The rows of M fall into 3 groups, which share some directions, and each row is roughly a mix of its group's hidden directions.
M:
[[ 2.15  3.03 -0.86 -0.19 -1.34 -0.73 -2.23  0.68 -0.08  3.42]
 [-0.50  1.56  1.04 -2.31  1.66 -0.14 -2.61  0.81 -2.52 -2.88]
 [ 1.92 -2.37  1.26  0.68  1.94 -1.83 -1.14  3.25 -1.92 -0.20]
 [ 0.99  3.58 -1.23 -0.09 -0.06 -1.60 -1.97  0.83 -0.98  3.26]
 [-2.09  0.51 -1.21  1.78  3.90 -1.36 -1.01  0.53 -1.43 -2.10]
 [-1.44  0.05  0.07 -0.92  2.84 -0.32 -2.67 -1.41 -2.93 -2.28]
 [ 1.12 -1.22  0.83  3.26  2.65 -2.38  0.09  2.43  0.49 -1.04]
 [ 3.37  1.03  0.74  0.09  3.08 -2.26 -0.43  2.18 -1.13 -0.50]
 [ 4.17 -3.28 -0.07  0.73  1.01 -0.24  1.60  1.08  0.69 -0.01]
 [-4.23  1.94 -0.06 -0.79 -0.69  1.03 -1.83 -2.34 -1.12 -0.39]
 [ 1.30 -2.09 -0.71 -1.82  0.48  0.06  2.98  2.92  0.62  2.47]
 [ 0.42  1.82 -0.52 -1.48  2.58 -1.19 -3.02 -0.30 -2.93 -1.50]
 [ 1.09  0.11  1.95 -2.78  2.19  0.07 -1.63  0.71 -2.92 -2.19]
 [ 0.57 -1.34 -0.92  2.39 -1.71 -0.01  2.69 -0.50  2.64  2.83]
 [-1.66  0.16 -1.94  2.82 -2.32  0.10  1.05 -1.17  2.63  2.17]
 [-1.45 -4.54  1.51  0.24  0.29  1.41  1.89  0.02  1.05 -1.51]
 [-3.55 -0.96 -1.15  0.23  2.51  1.19 -0.15 -2.79 -1.13 -1.52]
 [-1.49  1.60  1.23  0.53  0.66 -1.09 -3.66 -1.65 -0.84 -3.00]
 [ 0.88 -3.28  1.33 -1.46 -2.09  1.92  2.71 -0.16  1.66 -0.68]
 [ 1.16  2.33 -3.96 -0.46  0.92 -1.27 -0.32  1.92 -1.11  1.96]
 [ 2.19  0.86  2.67  0.83 -3.46 -0.89 -0.17  1.22  2.52  0.22]
 [-0.89 -1.44 -0.18 -1.46  0.93  0.42  3.73 -0.44 -0.18 -3.72]
 [-0.48 -0.04  0.87 -3.21  2.17  0.66 -0.55  0.26 -2.17 -3.54]
 [ 0.17 -1.79 -0.51 -2.86  2.74  0.73 -1.32 -1.20 -2.75 -1.90]
 [ 0.68 -1.13  1.73 -2.53  2.05  1.05 -0.06 -0.08 -2.06 -3.66]
 [ 1.65  2.05 -0.72 -1.34  1.70 -1.88 -3.03  1.19 -2.73 -0.51]
 [ 0.46 -3.81  0.81 -1.36 -0.67  1.55  3.30  0.71  1.37 -0.84]
 [-2.24  0.19 -0.27  2.92  2.94 -1.00 -3.06  0.20 -0.99 -0.59]
 [-1.22  3.84 -0.22  1.12  0.13 -1.41 -2.84 -1.87 -1.71 -0.06]
 [ 1.23  0.70 -0.97  2.93 -1.69 -1.46 -0.85  0.66  1.47  3.77]
 [-0.67  0.85  1.06 -2.73  1.85  0.41 -1.94  0.26 -2.61 -3.16]
 [-1.58  2.00 -1.07 -2.58 -3.04  1.57 -1.61 -2.21 -0.49  0.50]
 [ 0.25  1.01 -1.01  2.83 -1.93 -1.22 -0.78  0.12  1.43  4.00]
 [-1.39 -3.03  1.23  1.31 -0.73  1.91  3.22 -0.97  2.03  0.24]
 [ 2.56 -0.62 -0.35 -0.59  0.47 -1.93 -1.66  3.72 -2.19  1.12]
 [-3.61  2.75 -0.82  0.48 -1.42 -0.23 -2.00 -1.35 -0.19  2.16]
 [-0.56 -0.93 -0.99  3.33 -2.38  0.49  0.82 -1.80  2.27  2.41]
 [ 2.72 -0.16  0.58 -2.56  2.55 -1.19 -0.45  2.56 -1.84 -1.30]
 [-0.06 -0.70 -1.52 -1.09  2.52 -1.23  2.29  3.29 -0.69  2.36]
 [-2.12  0.13 -0.49 -1.05  2.43  0.18 -2.55 -2.04 -2.71 -2.06]
 [-2.50 -1.52  0.31  2.20  3.06  0.46  1.22 -2.09  0.69 -2.15]
 [-0.35  1.89 -3.18  2.77 -0.54 -1.16  1.25  1.19  2.48  1.35]
 [ 3.66  0.93  1.82  0.16 -2.07 -1.48  0.07  2.66  1.36  1.00]
 [ 1.57  0.58 -0.74  2.99 -1.81 -1.40  0.78  1.50  2.47  2.74]
 [-1.30 -4.53  1.59  0.14  0.17  1.46  1.94 -0.03  1.08 -1.46]
 [-1.50  3.09 -1.83 -0.44 -1.90  1.37  0.98 -2.79  2.07  0.40]
 [ 0.93 -0.98 -1.44  2.94 -1.80 -0.33  2.17  0.34  3.05  2.01]
 [-1.52  1.29  0.62 -3.09  1.82  0.16 -2.29 -0.28 -2.91 -1.71]
 [ 0.48  2.23 -2.07 -2.77 -3.25  0.77 -0.80 -0.06 -0.65  2.17]
 [-1.43  3.25 -0.76  1.67  1.58 -1.72 -3.00 -0.66 -1.76  0.12]
 [ 1.87 -0.04  0.14 -0.46  3.27 -1.97 -1.91  1.94 -2.79 -0.72]
 [ 0.25  0.43  1.13 -3.02  2.28  0.14 -1.24  0.90 -2.48 -3.11]
 [-2.77 -0.29 -0.62  1.11  3.38 -0.96  0.55 -0.25 -1.43 -3.15]
 [-1.31 -0.11  0.13 -2.86  2.13  0.73 -2.08 -1.16 -2.88 -2.24]
 [-1.79  0.53  1.46 -2.19 -1.05  2.43 -0.22 -3.87  0.03 -1.25]
 [-4.48  2.58 -0.07 -0.28 -1.35  0.71 -1.04 -1.91 -0.23  0.33]
 [-0.64  3.56 -1.00  1.39  1.25 -1.83 -3.07 -0.30 -1.61  1.00]
 [-2.33  1.68  0.06  2.48  1.73 -1.09 -3.05 -1.42 -1.44 -1.44]
 [ 3.14  0.00 -0.16 -1.93 -2.68  0.88  1.14  1.04  1.35  2.88]
 [-3.27 -0.04 -2.60  0.05 -0.72  0.82  2.70 -0.88  2.20 -1.56]
 [ 1.08  1.99 -2.30 -1.55 -3.44 -0.06 -0.55  1.48  0.06  2.62]
 [ 2.76  1.69  0.04 -0.76 -2.92  0.36 -1.41  0.17  0.87  3.39]
 [ 4.05 -0.54 -0.19 -0.39  1.75 -1.83 -1.42  2.46 -1.14  1.16]
 [-2.33  1.01 -0.56  2.70 -2.66  0.39 -0.55 -1.97  1.50  2.51]
 [ 2.08 -0.02 -1.74  1.87 -0.04 -1.85  1.01  3.74  0.83  2.01]
 [ 0.07 -4.61  1.50 -0.22 -0.88  1.85  1.68  0.52  1.79 -0.15]
 [-0.08 -0.23  1.01 -3.44  2.27  0.63  0.10  0.48 -2.10 -3.31]
 [-2.22  1.81 -0.25 -2.17 -1.83  1.73 -1.53 -3.39 -0.40 -0.83]
 [-0.28  2.26  1.48  2.92 -2.94 -0.59  0.64  0.94  2.21  1.71]
 [-1.71 -3.12  1.21  1.45 -0.33  1.87  3.08 -1.09  1.87  0.08]
 [-3.05 -0.63 -0.24  0.97  3.16 -0.87  0.73 -0.46 -1.43 -3.13]
 [ 2.52  0.54 -0.27  0.91 -2.01 -0.61  2.31  2.43  2.42  2.23]
 [ 0.80 -3.47 -0.18 -1.43  0.44  0.92  3.49  2.13  1.21 -0.01]
 [-4.08  2.21 -1.22  0.31 -1.36  0.22 -1.47 -1.98  0.07  1.70]
 [-0.25 -4.21  1.21 -0.91 -0.59  1.55  2.91  0.28  1.32 -0.97]
 [-0.03  3.41 -0.99  1.13  0.95 -1.72 -3.03  0.47 -1.34  2.25]
 [-1.96 -0.44  0.98  1.79  0.65  1.37  2.46 -2.89  2.66 -1.43]
 [ 1.06 -0.66  0.78 -3.30  2.61  0.14  0.66  1.30 -1.73 -3.00]
 [-2.18  0.85 -1.76  3.68  1.40 -2.01 -1.64  0.40  0.83 -1.54]
 [-1.80 -1.07 -0.83  2.55  3.64  0.19  2.27 -1.23  0.99 -1.22]
 [-0.16  0.55  1.42 -3.09  2.12  0.20 -2.00  0.05 -3.07 -2.04]
 [ 2.03  1.04 -0.20  0.74 -1.24 -0.04 -2.88  1.17  0.73  4.07]]
One row of each group comes first, with its name. Which group is each row after those in?
[ 4.26 -1.53  0.02  1.09  0.44 -1.29  1.47  2.44  1.16  1.03]	V
[ 1.41 -1.67  1.69  2.94  2.81 -1.83  0.88  1.96  0.70 -1.16]	K
[-0.69 -4.02  1.29 -0.28 -0.24  1.66  2.35 -0.36  1.22 -2.38]	J

[ 0.09  2.16  1.91  2.76 -2.78 -0.67 -0.32  0.49  1.33  2.79]	V
[ 1.17 -3.14 -0.24 -1.73  0.29  0.86  3.42  2.30  1.16  0.76]	J
[-2.18  0.61 -0.16  2.89  2.65 -1.01 -3.27 -0.24 -1.06 -0.79]	J
[-2.86  1.05 -0.76  0.77  3.16 -1.51  0.32 -0.56 -2.05 -2.58]	J
[-1.68  3.64 -2.74 -1.28 -0.76  0.83 -0.83 -2.61  0.19  0.12]	K
[-0.68 -0.27 -1.14  3.13 -2.41 -0.01  0.71 -1.29  2.24  3.06]	V
